In the rows, 128 means zero.
The rows below come in pairs that one turn or mirror swaps. Which row does each named row swap with?
z_86: [164 133 133 156 139 128 110 142 147 120 157 146 141 108 145 132 141  72
 116  99 141 143 125 129 110 102 140 136 147 132 112 125 139 115 147 130
 129 125 115 108 136 101 152 124 119 159 133 101 101 105 131 143 128 121]
z_595: [150 145 137 122 172 128 134 151 134 119 141 107 147  80 160 138 156 130
 121 109 139 156 160 127 121 132 109 112 135 111 140 114 117  88 135 130
 123 119 115 137 135 137 146 124  87 159 119 116 132 130 157 148 138 137]
z_154: [152 156 123 120 146 135 158 162 132 115 149 110 154 122 154 144 133 153
 140 114 137 137 170 125 112 118 114  88 130 120 154 131 130 114 157 115
 128 104 111 141 129 139 120 141  84 155 113 117 136 127 151 144 135 142]
z_969: [133 137 146 126 147 119 143 142 142 126 142 107 144  98 177 136 148 148
 146 120 144 150 153 121 127 143  76 109 141 124 138 127 120 109 137 127
 126 109 100 130 137 136 124 127  99 144 125 138 131 138 143 155 145 137]
z_941: [144 142 133 145 133 115 142 149 142 115 174 122 154 144 142 124 117 115
 111 120 118 131 141 124 118 101 154  99 120 131 142 133 148 130 175 117
 108 102 106 111 116 111 132 128 104 158 143 121 133  91 128 139 114 128]
z_436: [154 127 141 140 155 111 153 143 132 141 139 128 145 105 167 131 130 140
 127 131 132 171 168 119 120 168 101  89 118  77 130 125 135 118 155 125
 123 132 100 148 128 147 146 116 102 147 125 122 132 129 168 154 145 112]
z_157: [153 146 136 168 120 114 155 139 148 131 166 149 143 137 143 125 134  84
 117 116 121 151 133 130 107 119 152 101 138 112 119 139 168 131 179  98
 123 110 106 120 119 110 144 125 129 151 144 118  88 100 135 151 134 115]
z_189: [147 128 142 159 116 120 122 134 154 124 160 143 137 127 160 129 136  93
 140 110 141 132 117 125 118 112 109 130 153 147 111 137 142 133 151 126
 130 111 100 102 133 102 128 129 130 146 141 123  99 111 116 150 133 122]
z_273: [179 118 128 159 119 132 115 151 142 139 143 170 140 133 150 138 114  96
 136 111 156 145 139 121 104 119 111 122 140 118 119 141 140 149 150 129
 147 140 109 117 145 111 143 131 131 152 119  96 102 112 142 148 135 109]
z_90: [147 140 145 140 153 111 166 145 136 144 139 126 146 102 166 130 142 136
 124 128 133 176 168 124 116 163 105  84 126  79 138 128 142 111 156 109
 125 124 104 148 129 146 151 118 109 147 125 128 116 130 169 162 149 120]
z_989: [166 116 146 162 139 121 113 140 142 142 133 160 142 111 151 134 128  80
 120 118 163 148 145 121 105 128 101 124 138 107 119 147 144 149 136 137
 149 146 112 124 148 129 148 125 129 151 128 104 105 108 144 163 141 109]
z_83: [157 106 150 142 151 108 123 146 135 150 136 141 148 110 166 126 112 133
 116 133 147 168 159 114 122 156  95 104 114  91 136 129 125 132 142 141
 126 148 105 127 139 131 158 111 115 151 126 114 140 115 160 156 131 108]
z_623: [157 140 129 166 122 113 148 139 145 120 171 144 143 145 143 126 122  88
 120 115 116 141 132 127 112 114 157 102 129 115 115 135 162 136 182 111
 118 109  99 118 113 110 135 126 119 152 146 115 105  98 130 141 128 112]
z_823: [136 165 135 127 156 126 157 152 137 107 154 103 155 115 144 141 147 123
 122 115 135 127 166 129 112 106 125  94 132 124 153 139 144 117 156 116
 127  96 114 139 126 146 117 141  83 157 128 127 133 112 139 153 136 145]

z_941 is swapped with z_83
z_623 is swapped with z_436
z_154 is swapped with z_273

